[[ 28  21   8   2  -4 -27 -28]
 [  0   9  10  11  20  12  10]]
:
[[-27 -28  28  21   8   2  -4]
 [ 12  10   0   9  10  11  20]]

[[  1  25 -14 -17  -3  -9  11   4  -1 -14  -6   3]
 [-13   2  -1   5  14  25   4  13   2   9 -19  -3]
 [-25  -8  -7  -5 -12  13 -13   4   1  -5  -3  19]
 [-16  -5  -3   3   6  21 -12  11  10   8 -16   6]
 [-16   9 -10 -15 -18  -1   3   0  -8 -18   3  18]
 [-17   0 -10 -10 -19   3 -11   2   0 -12   0  23]
 [-22  -9  -5   0  -3  19 -17   7   7   3 -10  14]
 [ -4  19 -13 -17 -13  -9   6   2  -4 -18  -1  13]]
:
[[ -6   3   1  25 -14 -17  -3  -9  11   4  -1 -14]
 [-19  -3 -13   2  -1   5  14  25   4  13   2   9]
 [ -3  19 -25  -8  -7  -5 -12  13 -13   4   1  -5]
 [-16   6 -16  -5  -3   3   6  21 -12  11  10   8]
 [  3  18 -16   9 -10 -15 -18  -1   3   0  -8 -18]
 [  0  23 -17   0 -10 -10 -19   3 -11   2   0 -12]
 [-10  14 -22  -9  -5   0  -3  19 -17   7   7   3]
 [ -1  13  -4  19 -13 -17 -13  -9   6   2  -4 -18]]

[[-13   0  10]
 [-18  26   4]
 [-18  23 -14]
 [ 12  18  21]
 [-23  18 -11]]
:
[[  0  10 -13]
 [ 26   4 -18]
 [ 23 -14 -18]
 [ 18  21  12]
 [ 18 -11 -23]]

[[-10 -10 -12  -2  -3  -4]
 [-10 -11 -13  -2  -3  -4]
 [  0   2   3 -16 -10  -5]
 [-17 -19 -23   7   1  -4]
 [  7  10  14 -25 -13  -4]
 [  5   8  11 -22 -13  -4]
 [-18 -20 -24   8   1  -4]]
:
[[ -3  -4 -10 -10 -12  -2]
 [ -3  -4 -10 -11 -13  -2]
 [-10  -5   0   2   3 -16]
 [  1  -4 -17 -19 -23   7]
 [-13  -4   7  10  14 -25]
 [-13  -4   5   8  11 -22]
 [  1  -4 -18 -20 -24   8]]

[[ 1  5  0 33  0 14]
 [ 0 24  1 24  0  1]
 [18  0  0  3  0 29]
 [13  0  5  0 33  0]
 [ 1  9  0 34  0  9]
 [ 6  0 12  0 34  1]
 [ 2  1 22  0 25  0]
 [ 0  9  0 34  0  7]]
:
[[ 0 14  1  5  0 33]
 [ 0  1  0 24  1 24]
 [ 0 29 18  0  0  3]
 [33  0 13  0  5  0]
 [ 0  9  1  9  0 34]
 [34  1  6  0 12  0]
 [25  0  2  1 22  0]
 [ 0  7  0  9  0 34]]

[[-17   7 -13 -14  20  -1  11]
 [-21  -4  -5 -14   6  -6  10]
 [ 10 -13  13  16 -15  -5 -10]
 [ 18  -3   7  11  -9  11  -6]
 [  4  16  -8 -23  22   8  16]
 [  2 -19  -5  30  -3  26  -7]
 [ -1  19   3 -32   8 -12  17]
 [ -7   8 -15   4  21   8   5]
 [ -9 -17  -6  15   3  21   3]
 [ -3  -2 -12   4  18  23   9]
 [-16  -5   4 -21   1  -6  12]
 [-22  -5  -2 -18   3  -6  11]]
:
[[ -1  11 -17   7 -13 -14  20]
 [ -6  10 -21  -4  -5 -14   6]
 [ -5 -10  10 -13  13  16 -15]
 [ 11  -6  18  -3   7  11  -9]
 [  8  16   4  16  -8 -23  22]
 [ 26  -7   2 -19  -5  30  -3]
 [-12  17  -1  19   3 -32   8]
 [  8   5  -7   8 -15   4  21]
 [ 21   3  -9 -17  -6  15   3]
 [ 23   9  -3  -2 -12   4  18]
 [ -6  12 -16  -5   4 -21   1]
 [ -6  11 -22  -5  -2 -18   3]]

[[ 27  -4 -16  -9  14   2  29]
 [  0  22  -6   5  -8 -33  20]
 [-15  19   6   9 -14 -30   0]]
:
[[  2  29  27  -4 -16  -9  14]
 [-33  20   0  22  -6   5  -8]
 [-30   0 -15  19   6   9 -14]]
---
[[  4  25  28]
 [  5  28  31]
 [-11  22  23]
 [  0  30  32]]
:
[[25 28]
 [28 31]]

[[  6  -4  -2 -13]
 [ 14 -19  -4 -25]
 [  5  -7  -3  -8]]
:
[[ -4  -2]
 [-19  -4]]

[[ -6  -5  32]
 [-25  13 -21]]
:
[[ -5  32]
 [ 13 -21]]

[[-20 -20 -13 -18  16]
 [-26 -28 -27 -27  29]]
:
[[-20 -13]
 [-28 -27]]

[[-34 -33  10  10  32]
 [ 10   5 -31 -28  31]]
:
[[-33  10]
 [  5 -31]]

[[-10 -22  12]
 [ 26  -7 -26]
 [ -4 -11 -31]
 [-26  -4  20]]
:
[[-22  12]
 [ -7 -26]]
